One turning vector, and how many steps it has turned
The counts run from 0 to 204.
 95  90  99  79  88 112  80 142 102 117 121 104 112 114  94 111 106 102  93  84 110 114 100  82 103 103 100 104 116 104 125  63 108 127 112  94 122  95  98  94 100  81  88  93 105 107  93 100  99 -> 45
 83  93  90 107  80 119  94 129 116  99 106  84 112 110  79  74  88  98 118  76  99  90 100  92 101  96 103 106 132 103 130  95 128 123 106 103 100  92 115  89  82  86  92  97  95  97  91 103  98 -> 4
 99  95 107 112 108 116  96 131  97  79 106 108  81  89 104  87  98 103 112  90 102 110 103  94  88 103 101 110 117 104 121  78 138 122  72 103  95 107  94  92  83  69  84  90  97 103  83 108  96 -> 68
 84 104  97  76  83 107  96 123 117 111 108 118 101  87 102  99  87 124  88  81  97 111 114  97 111 102 100 114 119 113 130  82 116 115 108  85 118  90  81  90  96  72  92  99  90 104  97 112 110 -> 10
 88 109  99  77  82 113 103 123 117 111 107 118 104  92 102  90  83 122 102  77  96 108 105  97 112 101 103 106 122 102 125  79 118 120 107  80 123  86  84  94  97  78  88  99  84 105  93 115 107 -> 9
103  78  84 109  99 122  85 134  94 107  99  90 114  83  97 102  98 100  99  84 102  97  97 104 104  88  77 103 105 103 119  66 126 101  92  89 103 118  94 100  74  75 108  76 110  95 104 113 102 -> 63
103  84  96  99  97 105  85 138  78 105 104  99 100  93  95  99 104 111  90  99  97 122 116 102  88  96  87 117 104 112 124  90 140 120 104 107 112 118  87  95  70  80 103  88 104  92 107 100 116 -> 28
 95  80  94 113  92 122  98 131  94  91 101  84  99  85  97  94  91 103 109  71 110 101 109 101 106  88  88 120 115 103 126  83 142 100  91  98 106 111  94 101  61  86 108  83  95  99  93 112  88 -> 65
 90 103 105 115 100 111 101 148 102 111  81  99  94  98 104  97  91  89 109  96 105 116  92  81  94 105  93 118 116 123 120  80 138 118 101 109  94 109  93 100  80  87  86  89 111 107 102 103  96 -> 179
 95  96 117  82 101  99  87 123  94  95  95 123  98  96  97  88 122 117  94  96  86 101 106  89 101 104 100 103 130  98 119  67 101 125 105  87 106  99 108 102 107  72  74  74  91 108 112 106  87 -> 169
 99 109  97  96  88 129 103 139 102 104  90 112  96  85  99  81  98 101 102  77  98 108  94  98 100 101  89 102 115  96 127  97 140 118  92  90 100  96  85  93  73  82 101  90  92 108 105 125  98 -> 103
 95  97  95  95 102  98  79 121 116 104  87 112  85  97  93  85  98  92 108  92  94  97  94  84 102 111  74 113 138 113 134  80  96 119 105  81 112  88 106  90 109  67  83  87  98  96 105 106 109 -> 134
 96 100  98  93  89 109  94 138  96 105  99 115  89  91 108  87 103 113 101  77 102 126 113 102 104 111  98 113 121 101 135  96 130 127  90 101 118  97  74  92  81  83 102  95  87 117  98 111  95 -> 105
 74 105 102  91  86  97  93 133  98 110  92 105 108  89  98  90 107 124  84  94  83 105 118  92  96  88 102 124 114 125 122  94 118 118 107 105 104 117  90  98  90  80  76  94 100  92 117 105 120 -> 89
 85  90  98  96  98 111  96 110 120  72 101  83 101 100  80  65 101  95 100  91  98  87 106 108 107  92  75 124 131 110 124  92 115 119 100  81 104 100 101  99 107  70  85  93  90  91 104 113 111 -> 37
 86  84 102  96  94 116  67 130  99  94  99  81 115 119  81  94 127 103  92  98  97 104 113  97 106 110  99 114 128 105 123  83 110 125 116 108 100 110 103 108  88  85 102  83 112 113 102  99  90 -> 78
 89  94 101  97  93  94  89 116 116  98  91 110  85  97  90  80  91  97 116  88  95  93 103  86 106 107  83 118 146 110 134  87  99 118 102  85 114  85 114  95 110  73  81  87  88  96 100 101 102 -> 133
101  93  93 108  96  89  88 129  90 107  72 115  96  93 106  84 107 114 106  98  92 100 100  89 101  92 101 107 136 117 123  78 101 138 100  98 104 106 101  80 105  81  75  69  97 103 113  89 109 -> 56
104  93 103 100  96 114  90 156  90 116 108 107 104  96  93 106 111  88  96  80 116 118 103  88 102  94  90 102 107 107 123  79 126 114  94  96 110 103  94  94  86  91 107  77 101 109 111 108  91 -> 141
 81 108 100  82  81 124  85 130 107 101 108 115 109  92  90  95 111 124  75  88  93 114 124  96 104 102 106 111 110 114 126  87 116 119 104 102 102 106  82  89  86  73 101  96 106 108 100 112 110 -> 201
 85  97 114 101 101 100 104 123 109  86 100 111  93  95  86  75 100  98 119  88  90  93 103  91  96  92  89 113 137 103 120  84 120 117  93  89 108  86 122 100 107  76  78  75  81  87 104  96  89 -> 131
 99  97  96  92  97 106  86 139  97 107 108 118  88  91 108  95 112 116 100  87 101 126 114 100 105 119 101 104 115 106 133  86 122 131  87 106 117  99  72  89  90  79 102  91  94 110  94 106  97 -> 106
 85  92 105  88  92 115  98 127 100 101 120 101 122  89  81 101  95 114  88  91  89 101 117 105  97  80  92 114  98 108 114  69 136 100 104  87 115 113 100 107  91  71  95  86  94  78 113 101 111 -> 125
100  91  89 107 105  97  92 110 110 101  72 100  97  95 102  83  86  97 122 101 105  98  95  97 122 102  84 117 136 124 126  76 123 126 116  88 111  89  94  97  99  91  93  73 102 104 100  91 102 -> 21
109  80  82  98  95  95  88 119  93 116  84 100 109  87 109  90  98 114 107  85  96  92  89 106 121  87  85 106 128  96 122  68 104 124 110  79 123 105  97 102  98  86  87  72  95  99 112 105 105 -> 59
101  99 103  86 112 103  92 129 103  95 116 115 105  89 104  97 120 115  98  94  98 120 107 113 113 105  93 102 110  98 122  70 127 126  85  87 121 106  78 101 109  77 103  78  88 106 103 103  88 -> 108
108  92  92  93  95 119  81 124  99  97  89 103 102 114  91  79  94 101 108 113  94 114  93  97  98 100 104 102 123 110 114  81 135 148 123 102  97  95 106  90  86  86  86  88 112 106  98  92 111 -> 118
 96  94 105  81  93 112  87 143 111 113 126 105 123 105  93 118 101  97  92  87 112 112  98  85 107  94 102 101 106 107 117  55 114 123 104  83 120  97 100 100 107  79  88  90 105 104  95 103  95 -> 46
 85 109 102  79  93 115  88 131 110 103 111 127 110  82  92 102 108 119  77  87  92 111 122  97 107  99  96 104 104 119 129  73 110 112  94  90 105 106  84  90 102  69 102  83  99 102 113 111 106 -> 12
 87  94  90 101 112 104  80 120 117  78 103  90 110 100  84  90 120  98  95 106 103 102 118 108 118 103  88 116 113 127 121  75 120 122  90 100  97 117  85  95 116  79 110  73 112 103 105  91 100 -> 112
 92  98  97  98 101  84 106 134 102 106  94 102  88  88 124  90  95 116 102  91  95 118  96 102 105 102  97 130 116 113 119  85 128 129  94  97 120 110  71 104 100  84  73  99  86  93 104 104 109 -> 183
 98  96  95 104 105 101 110 125 114  79  93  92  98  88 103  75 102  98  98  99 112  98 101 111 117  77  88 118 116 123 112  81 126 129  81  79 106 110  73  92 117  86  81  78  89  97 109 104 108 -> 148
 85  95  80 113  94 110  93 123 125 107  88  88 105  87  95  84  80  95 118  72 101  83  96  99 119 100  73 114 129 112 135  82 114 103  95  88 104  94  96  96  87  79 103  89 101  93  97 115 104 -> 99
 96  96  97  90 111  99  96 120 112  90 117 108 107  90  98  96 121 112  97  90 102 110 112 120 121 100  91 114 110 103 121  72 125 123  84  83 125 106  73 104 118  83 106  75  84 107 105 102  86 -> 109
 92  89  86 107  96 100  93 119 108  85  84  89  95  95  97  68 111 106  90  99 100  95 110 108 112  91  86 123 123 129 122  98 113 135  95  98 103 120  75  83 104  81  82  91  98  97 115 104 122 -> 150
 90  87  82 117 104 110  78 132 106  94 106  85 115 104  82  79 121  96 112  83  86  94  99 105  98  97  97 100 124  97 121  87 126 127  80 113  96 112 115  92  92  82 101  80 104  93 100  97  94 -> 191
 75 104 107 102  94 108 104 135 117  94 105  99 111  91  84 101  96 100  89  89 115 101 119  80 108  87  99 126 108 141 122  73 111 108  91  99  98 114  90  93 108  83  86  84 105  99 104  96 104 -> 50
